(in the rows, 128 means zero)
One turn moves every row onto another: examples first, then more rows asked:
paf: [143 121 132  74 128 150 171  86 115 143 111 111 146 118 106 126 126 135
 131 131 136 127 113 126]
Lopu: [126 127 102 134 169 142 117 133 130 119 133 116  85 114 118 131 116 114
 142 128 147 130 125 131]
Luk: [114 134 150 139 121 138 123 129 128 144 135 142 149 112 117 147 105 179
 142 134 131 114 150 152]
fuf: [111 168 136 150 113 135 128 137 132 136 119 168 148 133 133 149 149 121
 136 162 141 138 127 111]
pazas: [135 129 143  68 147 166 158 102 126 135 123 124 149 116 125 127 115 112
 111 139 132 130 114 118]
zuso: [112 118 151 133 134 138 132 142 119 165 124 136 124 124 103 167 129 162
 111 129 143 108 155 121]
mose: [116 133 124 150 148 133 114 113 118  99 130 117  98 107 119 116 112 118
 145 112 119 129 137 132]
Feg: [130 117 119  83 124 128 150 111 143 150 135 133 107 151 163 128 128 132
 126 133 140 134  90 130]
vif: [133 145 128 137 128 157 154 135 123 139 135 151 127 111  67 129 132 150
 167 145 134 139 107 144]
gil: [127 141 125 153 129 173 132 109 125 130 153 168 135 136  80 113 133 136
 124 133 126 151 108 127]
piba: [126 123 141  89 107 119 163 115 135 134 114 123 111 111 164 115 120 129
 150 123 115 116 106 123]
pivo: [126 158 110 159  97 133 139 123 136 137 105 158 146 112 128 130 148 133
 157 159 144 127 125 109]
vefam: [144 115 103 140 109 117 152 150 117 128 102 163 129 129 161 146 149 132
 112 125 129 111 141 112]
pesal: [121 124 142  75 136 129 134 120 122 137 119 159 120 139 177 126 121 119
 136 112 132 122 123 119]
kal: [135 130 116 143 140 175 134 120 109 134 118 180 129 108  82 110 138 127
 141 114 136 126 137 101]
Gube: [117 125 122 148 147 122 128 115 113 117 131 102  83 127  97 135 131 125
 137 116 130 133 127 133]
rus: [118 133 115 134 166 131 104 119 110 114 137 132 100 138 114 136 119 129
 149 114 145 137 136 147]
sizok: [123 152 117 155 101 125 141 124 121 146  97 159 140 124 118 144 161 133
 151 150 149 126 135 102]
biva: [130 104 111 150 127 159 133 124 141 163 123 131 120 106 113 137 124 154
 100 131 147 103 145 102]
fis: [132 129 145  72 143 157 151  86 113 137 130 130 156 142 118 131 122 127
 110 131 134 139 115 130]
Miv: [151  98 119  92 128 163 126 147 124 115 144 133 148 116 114  99 127 120
 117 122 107 137  98 124]
guris: [142 131 106 142  96 110 155 147 131 120 123 152 141 133 160 144 135 152
 132 144 122 125 119 150]
dozol: [143 122  96 150 102 124 144 136 133 120 127 163 138 142 168 136 140 137
 101 135 124 125 123 127]
Tes: [157  84 114  88 125 149 140 145 107 132 125 125 134 121  93 111 147 129
 125 111 119 128 105 116]
duv: [133 130 128 131 110 109 158 169 121 124 114 155 132 131 159 162 142 134
 121 140 120 119 133 133]
deka: [141  99 144  80 132 142 129 152  98 125 138 136 146 140  95 126 144 131
 123 112 112 140 110 134]
Rolu: [118 157 119 157 112 142 133 132 140 144 119 161 138 132 131 144 154 117
 122 165 147 138 119  98]
zapim: [120 145 154 131 146 168 150 156 118 135 127 161 119 101  78 134 135 115
 137 137 124 131 126 110]
Rulo: [149 103 130  87 120 146 124 140 105 111 135 139 160 118 107 103 128 140
 148 110 106 134 111 143]
Losen: [126 110 131  99 106 115 149  85 115 141 115 138 115 150 154 116 138 136
 130 100 124 123 115 115]
zita: [141 124 135  77 132 156 156  78 110 130 108 130 159 112 120 113 116 130
 133 119 130 123 128 123]
Duda: [124 125 120 153 122 164 117 120 155 141 146 139 143 103 132 123  98 162
 112 142 132 115 134 132]

Rulo goes to Miv
Feg goes to Losen
Where do these go?
guris goes to dozol
Luk goes to Duda
sizok goes to fuf
zapim goes to vif
zita goes to pazas
Gube goes to rus

One turn moves every row onto another: examples first, then more rows asked:
Piv: [144 112 143 104 126 123 124 148 120 191 103 149 119]
sud: [136 124 112 114  96 108 166 153 132 149 134 149 153]
vurus: [134 108 185 120 123  97 131 151 145 144 101 127 150]
modul: [131 123 114 125 109 141 103 146 162 146 124  92 126]
dup: [103 113 125 105 119 121 115  98 116 139 100 126 143]
dakik: [144 108 141  97 134 135 113 137 119 179 101 153 130]
Zodem: [124 105 133  89  88 149 118 153 113 121 136 130 132]
ravo: [129 112 188 126 117 101 134 151 149 143 107 122 149]
ralu: [134 109 183 123 119  97 127 153 147 154  99 116 150]
mumim: [131 111 116 123 116 133 102 139 168 139 123  90 133]
Luta: [101 113 130 117 119 112 116 111 113 148  90 106 148]
fut: [122 104 137  85  93 141 112 155 112 127 149 132 138]
Zari: [139 117 143  90 131 122 127 153 126 186 107 152 123]
giruk: [141 117 115 114  95 105 163 164 136 141 135 148 147]
sisis: [ 98 125 128 116 112 118 116 108 118 140  89 115 150]
piged: [135 117 117 117  91 110 161 162 137 148 134 153 157]
Bonev: [140 117 112 125  99 110 168 155 139 148 135 144 149]
gipa: [144 112 108 115  97 112 164 154 139 140 134 150 145]
gapu: [106 104 129 117 109 108 106 108 117 152 101 107 157]
Gigav: [125 108 187 124 112  97 123 152 150 155 106 121 143]
dufa: [123 121 108 131 108 131 103 149 162 142 123  94 128]
lat: [125 118 111 122 104 131 107 141 167 139 123  89 130]
zod: [128 106 132  99  77 144 114 150 118 121 133 140 120]
fop: [128 118 119 127 115 133 105 147 169 143 131  90 131]
gazag: [127 109 192 121 116  98 126 150 137 149 108 117 146]
Tonem: [138 129 141  94 133 114 117 156 128 179 103 159 134]
giko: [127 100 138  90 107 141 111 147 102 121 136 143 131]

Gigav goes to dufa
fop goes to Bonev
Where do these go?
Luta goes to Zodem
dakik goes to dup
mumim goes to gipa
Tonem goes to gapu
giruk goes to ralu
gazag goes to modul
fut goes to Piv

One turn moves every row onto another: examples first, then more rows asked:
bim: [152 128 154 137  99 125  95 113 116 113 130 113 122 183 127 152 109 137
 112 101 121 144 116 139]
lor: [147 174 137 129 130 130  79 117 177 106 121 129 125 167 133 140 109 146
 109  91 160 142 131 159]
Fite: [156 143 150 123 116 181 132 117 155 104 133 126 144 147 120 101 140 136
 122 155 157  97 149 148]
Rogi: [125 167 177 115 114 120 147 122 150 131 130 121 105 163 146 100 114 138
 138 123 144 128 148 122]
takib: [139 155 154 128 121 107 115 111 145 104 137 125 126 118 143 138 130 123
 116 105 107 159 115 145]
Sukoz: [144 107 139 124 123 150 134 156 127 140 127 149 153 127 116 158 141 172
 107 134 118 129 133 140]
veg: [129 156 170 131 126 129 151 130 137 105 133 130 110 140 157 129 119 157
 142 131 168 131 137 112]
fezos: [150 153 104 113 123 155 113  96 165 124 149 145 110 155 117 147 109 130
 128  91 160 124 119 139]
Vek: [144 143 142 125 151 156 126  99 154 101 143 117 152 161 131 120 152 145
 117 151 154  98 128 135]
fitap: [130 101 134 116 109 129 119 127 148 134  86 118 155 186 125 138 106 147
 119  93 138 155 132 153]
Tuki: [163 105 125 127 108 133 139  90 132 125 134 124 143 145 108 160 104 125
 125 128 145 157 108 142]
vasat: [129 155 157 149 113 150 105 125 158 162 129 144 113 155 122 145 109 122
 104 163 150 118 108 127]
Seve: [136 160 161 131 121 143 154 115 158 137 117 134 157 160 135 122 124 143
 177 125 170 144 150 138]
duki: [140 141 172 123 132 116 154 109 147 141 138 132 133 163 134 140 143 134
 156 114 182 135 159 151]
saz: [163 127 134 122 112 148 155 119 140 136 140 149 151 113 112 134 127 146
 132  77 141 154 136 148]
sib: [144 132 135 125 109 145 127 128 139 147 129 134 153 149 133 134 139 139
 142  53 125 144 141 147]
bunaz: [142 134 113 129 125 146 125 141 196 133 123 132 134 155 136 127 103 141
 102  79 175 138 137 138]
dano: [127 125 146 115 133 156 138 127 178 114 120 117 146 166 135  98 149 127
 110 146 151  98 150 147]
lev: [133 136 143 127 111 147 101 151 138 139 100 128 167 135 133 144 135 157
 123 149  97 140 131 149]
moto: [126 145 140 132 125 162  92 117 141 177 109 143 135 167 126 160 122 148
 126 138 173 112 122 143]
bidi: [154 109 150 130  86 142 139 142 146 103 101 135 129 141 112 128  84 143
 100 127 140 160 129 145]
Kelir: [142 133 149 133 122 147 121 124 163 190 118 139 137 145 114 140 111 139
  97 149 184 125 132 149]
Zubo: [121 144 153 114 115 121 124 138 158  95  98 140 130 116 142 125 121 140
 118 103 112 162 130 153]
zab: [152 121 156 114 121 116 116 131 131 148 136 128 141 124 115 153 145 142
  95 151 108 136 138 164]
sarod: [146 131 143 123 110 142 119 137 135 172 139 127 155 157 113 133 137 144
 111 127  85 127 131 139]
Gem: [150 147 128 131 103 145 114 128 191 104 128 142 109 127 128 141 104 105
 115 121 167 143 134 159]
lofe: [150 137 160 133 132 156 112 127 150 113 138 106 147 173 142 111 157 143
 105 127 162  94 155 148]
ladob: [119 145 167 134 134 140 102 142 156 152 105 154 116 163 121 144 112 162
  85 145 167 119 123 139]

Fite goes to dano
duki goes to veg
Where do these go?
lev goes to sarod
Kelir goes to ladob
fezos goes to Gem
fitap goes to bim
Zubo goes to sib

